First come named turns, each shown by rows before and after it. For each pair of rows after them, which turns, in which order, take the first row to the second? The first pair is done for you.
turn Q:
 47 -24 -37  50 -46  -3   9 -54 -84  -4  12  -3 -44 |-> -25 -36  -3 -30 -55  12  52 -86 -15  -2   0 -34 -51
-175  -13  -12   83 -167   19   55 -123  -26   29  -11 -153   82 |->  -47  -59  106 -248  -28  -47   60   -1  101  -87   48   58 -126
-204  118   66 -291  357 -117  217   68  255  117 -181  202  165 |->  149  175   -9   82  420 -167   42  322  -27  103 -133  247  230
 -96 -117   89 -151 -180  148  -28 -101   69  -34   86  -48 -243 |->  189  -91   64   -9  -92   91 -154  102  -79  -76  152   53 -263
turn R:
  85 -167  131 -176   16 -282  -33 -121 -228 -198  189   50  -74 |->  -97 -138   46  -84  -26 -305   24 -278 -246 -107  128  -53   86
 272   -4  -61   65  168 -121  -55  -64  -20  -98  101   54   28 |->  215   15  -65  -11  164 -188  -11 -130   -7 -104   91   72   47
 116  -89  105  222 -102  387 -121   94 -106   25   32  -55 -220 |->  148 -143  189 -157   -8  232  -93   97  -45  -71   76  124 -349
turn S:
 -67   -1  -15 -124  105  132  -42  298  180 -120  -20  -49  -77 |->  -39  -30  -24 -271   97   11  -59  216  100 -191   18    9 -106
 135 -142  -60  174 -175  -46  -97  -52 -261 -110   88 -139  -60 |->  108 -106  -70  248 -188   63  -90  -20 -211  -60   46 -190  -20
 -79   11   41   14  -21  141  -50   45   61   -6   32   60 -270 |->  -53   -5   38  -28  -43   89  -49   30   39  -39   46   90 -275
-424  -69   74  147 -154  316   79  -77  446  164 -347 -259   81 |->  -84   -4  196   83  127  333  -13  352  591  142 -328    9  -29
turn V:
  69  -45  117 -165   24  284   45  137  314   34    0  -48 -212 |->  257  -34   76  -59   61  233  -34  250  164  -23   61   -6 -202
-169  172   31 -119 -245 -206  -70  -59  -74   75  -10  -79  158 |-> -224  187   82 -175 -213 -132  -14  -35   55  134  -42  -92  158
 102   26  -47  245 -230  146  -56  -83  -57 -116  -35 -141  -43 |->   32   26  -51  215 -250  149  -26 -140  -36 -100  -45 -163  -38
Now pairs of rows:
(two turns a pair)
  54 -107    8  -94  -49 -323 -108 -169 -323 -205  123   78   80 |->   55  -61  -64  228 -103 -149 -140 -131 -367 -117   80  -53  146
R R
 133    2  -10 -157   15 -122  -51    7  -95  -41  129   94 -150 |->  -45   41 -117   44 -126  -80   -9 -175 -149   50   65 -100   10
Q V
  94 -158 -169 -132 -153 -108  142   74  -71 -121  154   42 -139 |->  -76 -131 -240   -8 -211 -112  172  -76 -112  -36   83  -53   11
R R
-201  127   40  144  130  147    5  171  101    2 -198 -109  110 |->   45  104   86   21  234  -27  -71  311  -16 -123  -95   90   12
V S
-115  214  -14   -6  380  -50  105   35   79   96 -295  214  384 |-> -244  182   34  -19  303   97  158   -7  215  149 -339  124  319
R Q
-318   25  -26 -110  -94   29  205 -274  160  -12 -101    7    5 |-> -167   96    8  166  -33  290  155   20  293   87 -133  -28  -10
S R
 284   -8  -61  131   20 -222 -248   12 -457 -138  256   68  -84 |-> -144   -3 -119  101 -141 -216  -82 -353 -419  -60  177 -125   93
R Q
   6   14  -32   40  -74  -68  -30  -59 -154  -39    0 -133   66 |->  -82  -40    0  -83  -95   22    8 -103  -33  -39   -2 -152   -5
R Q
  78  -87  -64 -287 -155 -153  -68 -147 -142 -164  139   37 -151 |->  -86  -18 -184   62 -268  -65  -37 -266 -224  -42   52 -172   56
R R
 193  -55  -57  -75  164   31   94   71   42   36 -147  208   20 |->  219  -40  -96  118  100  109   45   99  -42   58 -140  127   50
Q R
 50  78   6  51 162 -38  19 138  20  60 -80 135  81 |->  21  72 -37 186  87  82  14 139  19  82 -95  34  64
Q R
-152    7    8   67 -117   82  116  -18  -78  126 -141   44  -79 |->   50   23   35  115  -44   16   46  146 -146   60 -100  137 -133
Q Q
-243 -162  211  -25 -121  120   86 -286  -15   35 -211 -206   -6 |->   88 -202  252  128  -98  304  -24   36  -14    0 -137 -183 -206
R R
 -70 -133  125 -257  -16 -190   87 -281 -265  -31   17  -72  330 |-> -120 -186  222 -456   -9  -49  129 -211  -16  -26    4  -40  168
R Q
-308  -50  -21   61 -190  -43 -133 -285 -207   28  -38 -229  168 |-> -294 -158  151 -275 -169  172  -92 -164  103  -20    3 -147 -142
R Q
-199 -309  -14  -44 -110   -2   51 -123  -74    6    2   -6  -83 |-> -110 -308   -1  -56 -102  -43  -11  -84 -144  -33   41   56 -138
Q S
 268 -114   92  144 -279  291   -5  194  174  -13 -203  -78  -40 |->  246 -195  144 -274 -252   14    1   15   95 -184 -120   91 -156
R S
-124  210  -81  392  -52  100  212  -44 -260 -105 -132 -217  288 |-> -360  177   78  -25   31  236  372  -67  215  -62 -198 -124  162
S Q
-334  250 -161  445  103    9  234  -92  133  317 -341 -197  554 |->  134  328   15  286  454   -6  118  444  278  244 -287  201  337
V S
 147  -98   16  167 -306  239 -128    3 -161  -32  146 -252 -210 |->  155  -48   10  211 -270  333 -100   83  -64   16  123 -218 -195
V S
 -76 -348 -171  217 -330  208   43   16 -149  -53  -34 -320 -107 |-> -234 -381  -34 -263 -246  101  154  -99   95 -105  -32 -171 -200
Q R
-191  196 -106  273 -161  331  -46 -192   35  -26   10 -399  -25 |->   60  135  133 -267   89  290  -85  124  311 -166  113    2 -360
Q V
 172  -31   10 -208   84 -252 -132   23 -264 -166  150  292  -97 |-> -117  -67   -1 -352  -48 -241  -37 -269 -192 -151   90  189  -31
V V
  69 -188 -109  241 -232  211   33   36 -163  121   65 -257 -289 |->  -16 -228   28  -91 -165  251  129   62  107  103   51 -157 -409
Q V
-130 -181  -19 -238 -235   54   10 -198   34 -106   66 -109 -205 |-> -239 -139   -4 -172 -219  132   73 -196  160  -33   -1 -150 -103
V R
 -60  -56  104 -235  -27 -111   28  -92   21  -63   55  -32   34 |->   85    1   50 -100   51 -209  -40  -21 -127  -79   96    5  108
Q R
-108  156 -166   83  -93  117  233 -151   63   37 -185 -231  254 |->  156  146  -77  159   -8  325  155  166  166   40 -151 -169   62
V R
   4 -178    5  266  -61  289  -41  208 -230  -22  105 -202 -281 |->   77 -252   67  -29  -20  126  -32  167 -245 -154  190  -52 -429
V R
  36  -32  -61  178 -198   69 -149   34  -22  -23   59 -129  -59 |->   84  -74  -37   59 -190   62 -168   70    0  -88  126  -56 -175
V R
 178   89  128  -37   50  175 -213  301  -14  -43  121   16 -246 |->  146   71   87   47  -37  225 -228  246  -42  -24  133  -81 -248
Q R
 299   24  -11  -15  156  -66  -70  275  -38  -54   95  168 -182 |->  240   27  -92  272  -17  131  -76  238 -131   16   78  -73 -179
Q R
 -97 -130   65  242 -166  454   87   85  311  252  -78 -361  -59 |-> -115 -172  227 -403   26  186  146   89  458  110  -35  -14 -218
Q R
  10   80 -192  258 -166  122  -99    9   84 -130  -42 -257  -14 |->  146   28  -45 -197  -48  -42 -109   87  167 -279   48  -18 -226
R R
160  94 125 278 119 -20  94 269  75  45  23 154 123 |->   70   33  113  -30  137 -337  144   22  -64  -86   71  266  157
S R
-102   54 -255  448   88  104  128 -138  215  206 -285 -171  140 |->  381  -59  -30   49  262  123  -32  253  322  -16  -83  153 -362
R R
 260  -92    2 -379   64 -294 -202  101  -70  -88  105  237 -270 |-> -179 -107 -224  -44 -281 -265  -99 -401 -255   17   29 -182  -16
S R
-158 -112 -118 -167 -449  259  -63    8  164   12  251 -384 -266 |-> -120 -124  -34 -326 -338  260  -55   98  301    3  252 -258 -331
V R
  76 -106    6   45  -39  176  -31  128   60  -19  137 -110 -231 |->  -18 -133   30 -244    0  -31    6  -28   37  -96  150   16 -220
S R
 215 -173   22 -187   86  -31  -89  146  -62  -58 -119  194   37 |->  125 -123  -83   -9   72 -142  -65   23 -213    0 -155  122  252
R Q
  35   53  -33   -2  139   96 -237  -91  248   13  239  -80 -217 |->   41   71 -121  173   76   93 -255 -124  116   47  240 -159 -130
V Q
-214  -14   -9  252  -82  169   56 -103   42  200 -262 -237  120 |-> -288  -81  126 -211   43   29  142 -128  281  119 -271  -42   -6
Q R
 352  123  -25  -67  152  -40  -85  226   39  -43   -9  156 -111 |->  251  202 -140  298   65   88  -66  143  -29   78  -89  -25   98
Q S
 105  -67    9 -155 -146 -151 -107 -186 -242 -191  173   46 -260 |->  -67  -66  -36  -94 -225 -124  -49 -334 -215 -132  129  -86 -199
Q Q
 198 -109   52  172   -1  202  -23  306  -62  -70  227  -41 -271 |->  145 -153    0  153 -120   40  -53  102 -282 -145  273  -90 -226
V S
  88  142  -45  237 -110   64  -18  -25   -1    1   36 -128   33 |->  180   95   65 -130  -15  -55  -25   38   62 -115  109   81 -135
R R
  54  119 -142  236    5  -82  -84  -36 -158 -112  -22   57  154 |->  185   60  -55   66   72  -99 -118   55 -111 -187   60  194    0
R R
  -3 -202   35 -239  -32   66   62  -72  128 -102   19   33 -202 |-> -197 -157  -73   20 -108  107  110 -201   74   17  -71 -141   21
R R
-136  209   20  110  128  199   39   82  240  135 -119  -27  103 |-> 161 171  54 -24 269 -36 -85 238  86 -28   6 208 -24
V S
-336   68   34 -224   59  -79  219 -159  245   71 -174   39  130 |-> 162 137  68 -60 296 -94  35 305 160  38 -96 270  37
S Q
-251  -19   36 -289  -42 -157  148 -198  108  -30  -12   32  166 |-> -290   61    1   -3  -30   64  172  -76  217   91 -114  -91  261
V R
 209 -199  214    9  122   90 -222  179   96  -57  -57  -60 -153 |->  113 -205   61  228  -41  -31 -242  -54 -230  -77  -36 -227   11
S Q
  40 -126  191 -130  -38  477  -35  203  321  -15  -31  -66 -369 |->  450  -11   69  205  134  192 -197  422  -99  -50   66  108 -229
R Q
  51  185   55  206  147 -181   27 -227 -124  -45    9   98  340 |->  -72  130  162 -134  166 -172  125 -275   89  -74   14  172  248
V Q
 455 -173  110  -21 -108  166 -198  292 -112 -190  216   44 -451 |-> -226 -240  126 -281 -367  313   69 -229  199  -81   85 -266 -356
Q Q
   7   17 -111 -111  157 -180  274  -13  112  -10  -70  221   -7 |->  -26   67 -203  281   48  -16  245    2   37  103 -108   27  117
R R
-130   63   84 -342   87  -91   16 -105  157 -115   11  120  -80 |-> -192   71   93 -295   77   58   44  -62  281  -44  -38   61  -74
S V
-201   76    4  316   77  225 -162   -8   88  148 -126  -74  252 |->   90   65  137  -12  332   95 -221  248  151   18  -55  247   73
S R
 230 -152  190 -408  170 -235 -134  164   46 -225  182  209 -359 |->  161 -211  110 -422   38 -361 -149  -43 -156 -275  214  145 -304
V V
 280   71  -82  284   98  -44 -216   87 -232   33  -49 -107  142 |-> -121   94   28  134   87  242   -8    1  250  201 -232 -229  143
Q S
 290  -61  -88   58 -149  163 -138  147  -17 -172  302  -85 -220 |->  -32  -88  -44 -189 -230  217   -4  -65  183 -138  266 -150 -264
Q Q
 -86 -102  111  127  -93  418   25  -60  197 -105  -34 -258    8 |->  249 -129  205  -21   64  294  -93  191  119 -225   67  -19 -165
Q V
-166 -190  -43  -56  -60  195   11 -147  182  -53 -100 -145  -23 |->    4 -207  -11   20  -58  260  -55  -15  202  -54  -61 -142 -111
R R
